A: rows in several groups, each row roughly a mix of its group's directions:
A (134 x 13):
311,-97,191,-131,198,375,60,-97,102,-323,-275,-54,94
79,-25,-119,4,-140,507,-10,-190,57,99,73,392,222
-38,159,38,-99,41,137,-161,-172,-488,-45,106,427,-82
-152,-181,46,-324,-418,195,46,82,-274,152,72,-217,-139
48,-319,-83,78,-251,398,271,18,123,209,259,129,-14
141,417,-215,46,-163,104,22,386,62,-326,19,-22,-123
368,-171,17,-355,-164,58,180,-304,-26,220,187,-76,-136
336,-37,-140,-120,-260,138,-18,-96,175,-60,315,417,-57
148,-146,208,-164,100,-110,15,54,-41,92,563,-88,-286
128,-51,187,-2,-39,387,-84,235,79,-46,493,57,-182
2,223,-126,84,-341,42,-27,458,-174,-12,-61,-260,229
-3,33,-118,295,209,-389,-19,-143,161,-210,115,-269,-285
-8,77,488,34,-224,-46,124,-75,-413,-175,104,-135,-78
-242,-303,188,99,118,110,347,-208,104,-343,-45,84,179
-100,-77,-352,34,187,-176,81,-53,319,69,-271,267,-296
-83,249,-246,251,118,-47,60,-262,-168,72,482,71,-56
-306,356,157,214,-35,88,132,335,-242,-106,-93,-58,210
-234,-259,208,167,-16,16,498,47,-123,-115,270,-100,-6
230,-54,94,-76,74,-292,470,317,-254,-44,-70,27,-21
-104,-8,311,307,58,-204,288,-46,-368,-121,225,-54,-137
106,-196,-19,71,87,-106,-47,-131,214,242,-521,-110,-272
417,348,-251,-120,342,165,6,-65,37,-61,110,85,94
-391,111,-247,-36,-260,-90,100,243,-172,74,128,82,352
-47,-30,203,109,-463,352,0,-91,-241,83,-22,275,105
-269,129,-190,120,268,-459,-66,-107,38,-148,-1,305,16
16,20,416,-38,19,117,58,-35,-186,-291,152,-152,442
0,390,-11,-357,182,-103,139,239,-170,226,-24,-148,-230
74,78,-72,-141,235,43,-341,242,-302,-288,-183,-78,270
300,-1,32,-233,-66,412,-28,-321,-42,-15,-279,227,18
88,113,104,-12,-41,-411,-202,245,-220,84,120,-357,234
18,51,-24,-378,-200,321,-189,-153,-24,-212,151,-364,-70
-132,-102,136,363,-234,251,82,-140,-303,-53,347,95,90
-76,-13,-100,98,-114,285,-210,-255,202,-504,-173,8,36
364,155,-120,219,-213,368,122,287,129,-92,123,-16,130
-152,-229,158,-36,17,308,111,70,72,-423,-141,-156,336
-15,-288,43,195,98,-385,63,-37,-85,-78,470,-12,-183
223,115,56,238,355,-378,-165,-75,2,126,-288,-144,-104
-256,41,154,95,173,361,22,298,60,269,-342,106,44
-69,18,64,-258,-165,59,-393,197,-178,2,-396,70,248
-292,-150,19,170,-188,-353,-90,304,132,181,41,-134,-295
366,146,74,-334,-116,-19,-197,-104,-34,-171,140,-409,-40
-115,93,34,-220,193,-448,36,-140,-212,182,-299,-238,-17
-69,-336,-241,-424,175,221,94,73,233,153,-143,-71,-54
-162,-104,-15,-131,-117,169,-263,-248,242,-310,-413,-42,-18
53,272,300,266,299,19,210,-252,-286,-18,-92,-161,-56
156,-190,-55,-113,-255,132,36,35,7,155,555,-222,109
131,-151,161,81,140,466,-100,-239,-36,-398,-117,-17,-73
-343,59,30,-179,25,-46,261,191,-334,292,-145,-129,-242
37,-100,47,-288,-138,247,-400,83,257,-55,-332,39,177
-24,13,387,323,138,-120,204,-72,-88,-267,45,-53,369
-291,-142,309,-114,407,73,-209,-49,193,-33,-1,-207,-209
-320,133,132,316,-8,-75,-301,224,302,0,220,-150,-92
-218,378,-107,65,177,223,145,448,11,-48,9,58,-200
-75,-87,363,206,-57,87,186,-63,-425,-107,317,-127,94
-9,164,185,-174,-64,95,-80,405,-72,-171,-182,116,446
61,67,-235,92,-32,127,232,243,498,-160,-100,94,-246
158,179,84,151,-215,60,-258,45,-436,242,273,-129,-96
-211,-317,-245,33,101,154,307,149,39,104,410,-121,-58
-368,-279,-154,-131,-268,-163,-222,63,237,181,-154,-185,38
11,177,-167,-8,49,-446,89,117,208,75,-251,119,-382
-14,392,-152,82,25,154,181,88,-494,-57,35,192,145
4,146,-15,60,206,196,-212,-98,121,31,-449,-347,-238
201,-33,-71,170,196,-205,303,-53,250,66,361,-57,-323
-42,-211,-127,-287,387,-190,192,100,105,45,-28,-282,-290
-106,-188,-12,182,-32,63,98,-465,210,8,435,26,-97
-75,118,185,388,159,154,182,-68,-304,-308,274,26,-34
-63,10,-430,-45,-38,103,-545,-81,77,43,150,73,-115
129,542,-189,104,199,-58,67,319,-127,122,-54,-11,-121
-261,-132,-3,-11,83,1,190,-290,180,-479,-94,264,-37
-62,235,146,6,124,-244,-129,485,17,50,-290,-241,50
88,-340,190,81,-10,7,-126,223,438,-237,179,-10,-209
-233,-291,68,91,-231,-157,170,263,417,3,211,-58,-74
-25,-158,17,72,55,-479,317,2,-199,43,381,6,70
137,48,58,41,575,-172,-9,92,13,31,-78,-60,387
201,-74,102,-29,13,-544,173,72,-143,220,253,136,-123
-433,129,-16,292,-273,-2,214,190,94,196,-38,-97,-226
-238,-291,-36,272,88,82,383,38,-106,-6,402,-51,-16
-87,83,-130,-410,-221,-185,190,235,259,-61,-96,21,-317
-282,205,-73,-106,-65,208,-252,255,-48,-102,-265,-87,388
241,41,196,-279,21,117,-348,-70,-306,92,-34,-365,-45
46,-237,380,242,-54,210,-263,301,116,-157,206,-49,-63
185,-168,-141,152,82,78,32,21,88,-49,-115,-103,-633
134,-103,386,5,-102,11,116,163,-134,110,70,-516,158
-145,-33,-249,-357,-342,-29,-300,-236,45,-40,-40,12,272
-3,-389,-149,-122,184,104,178,133,214,375,-213,-188,-69
-176,-228,104,-283,-11,-60,147,-129,-287,440,98,-231,-31
-19,-346,-173,-91,60,237,-7,-108,438,80,-341,-46,94
-58,15,220,-247,-152,24,-95,367,102,-2,-404,-28,316
209,306,111,-132,-16,-172,-117,318,-195,110,279,-321,108
-83,-29,224,480,-55,27,109,-242,-12,-162,-140,294,244
-106,-64,-73,358,329,-245,282,37,291,-77,-77,138,202
294,-302,7,236,-209,-45,12,-295,191,-350,49,144,-82
88,-179,-44,-85,-291,391,103,-11,235,-107,-138,-408,-72
26,-253,174,349,408,10,47,-259,-2,-54,-160,-100,252
-405,144,-349,186,-55,30,-241,-150,0,66,341,-42,83
72,-385,220,207,-245,39,-146,153,292,-215,-119,-236,-44
-144,-91,-300,-183,-199,172,60,131,-144,187,348,57,-365
-293,-151,-298,255,-86,-17,309,72,14,237,18,-193,301
105,479,144,156,381,82,86,82,-208,-107,-111,-152,113
-57,-384,-65,169,-48,222,184,-338,-28,175,299,-34,223
41,79,265,147,-230,-312,128,42,164,-237,30,-438,-101
-34,-405,329,-11,-179,51,-136,308,185,20,175,-114,-236
288,-39,80,277,-111,413,-6,188,176,-230,280,60,-50
-268,352,-168,-84,-76,93,-16,339,-127,116,-331,223,76
-107,-147,0,126,-146,-473,-121,30,-88,-31,5,486,-9
-191,191,-84,65,-8,-464,159,-68,-106,373,246,-62,100
5,-352,62,-209,-5,160,27,-313,86,84,409,-270,-69
221,-85,-228,47,-292,145,29,-168,136,-299,410,179,-32
16,74,-103,-106,146,-523,279,-30,-46,322,26,-201,80
-153,129,89,304,47,244,334,-432,-48,-33,225,-19,-10
-32,147,-72,102,89,-394,-222,-198,-220,-299,193,294,66
-96,-202,-441,70,207,265,-178,-198,-30,168,107,243,-147
-295,-302,193,200,67,393,16,174,27,168,283,-14,14
-232,248,65,-83,131,31,97,456,-102,200,-235,-278,-105
327,-461,113,-258,11,-302,129,110,73,-40,-117,3,-126
49,-71,89,-103,-44,-472,-59,445,39,181,-201,-100,-136
-23,74,3,19,83,-70,-379,-220,219,-537,-82,23,-24
-47,-31,71,-313,-453,294,116,256,77,27,150,-78,207
128,-146,173,-69,-175,-64,-283,-266,-34,-390,18,314,-211
324,-182,-29,-334,198,-51,-286,4,31,-63,-393,-144,-14
-234,34,24,180,67,453,-115,12,282,-280,-144,-252,27
-44,-41,417,101,30,-298,364,64,-234,-67,4,-223,-179
92,108,-117,-16,24,167,-46,-3,-368,50,-507,-64,-302
7,-14,-76,239,-109,-24,-293,-82,78,-183,-14,511,293
107,255,5,-296,176,-323,-321,-196,82,-173,-78,257,-77
-302,226,-9,-221,224,-170,48,130,-198,360,-290,-100,57
79,296,-300,-100,129,-244,-193,141,-181,177,187,96,-345
117,285,170,467,-151,-70,-266,-180,-179,-105,68,84,165
-426,-9,202,60,-214,-152,2,390,150,49,-128,-170,195
136,-17,265,172,33,-456,-49,20,-180,-195,-312,108,-214
62,-277,74,-41,-115,304,-47,-380,-158,244,162,51,319
-124,-277,62,549,-56,58,113,-293,-83,-12,105,-76,-169
270,-118,137,229,-222,169,51,484,116,109,205,-105,61
-14,6,-95,-324,238,-194,178,197,423,-107,-254,-1,144
one row of each group, then the others: which group is each in?
162,-67,41,139,-62,-225,-155,-6,200,182,347,199,-437
<58>
-347,138,-163,-318,122,-105,40,-58,-76,188,-200,-414,62
<29>
73,28,219,23,407,-198,-125,-329,-152,-230,-306,15,-46
<69>

-234,-196,-46,-12,-240,-285,496,101,-209,139,9,-10,29
<58>
229,-122,244,67,135,340,295,-150,315,-236,-75,-68,-123
<58>
1,-166,347,210,-210,-2,202,-89,-285,236,-267,24,-246
<69>
-450,-136,-23,4,-247,212,-240,183,207,-150,-79,-110,229
<58>
-221,-156,83,201,-238,-269,-300,71,-267,-87,15,272,237
<29>
144,-129,191,-118,-265,239,-350,12,95,45,-299,239,-244
<58>
140,-519,-93,-20,-97,49,-57,-240,-137,-153,69,127,-348
<58>
-212,68,-392,-61,-211,141,182,79,393,111,218,40,168
<58>
-51,349,101,184,-155,-367,255,271,85,-168,142,145,113
<69>
-112,52,-186,-440,183,38,133,225,-237,143,150,302,-133
<69>
291,-86,153,153,-127,18,-119,11,136,-137,-164,559,-94
<29>
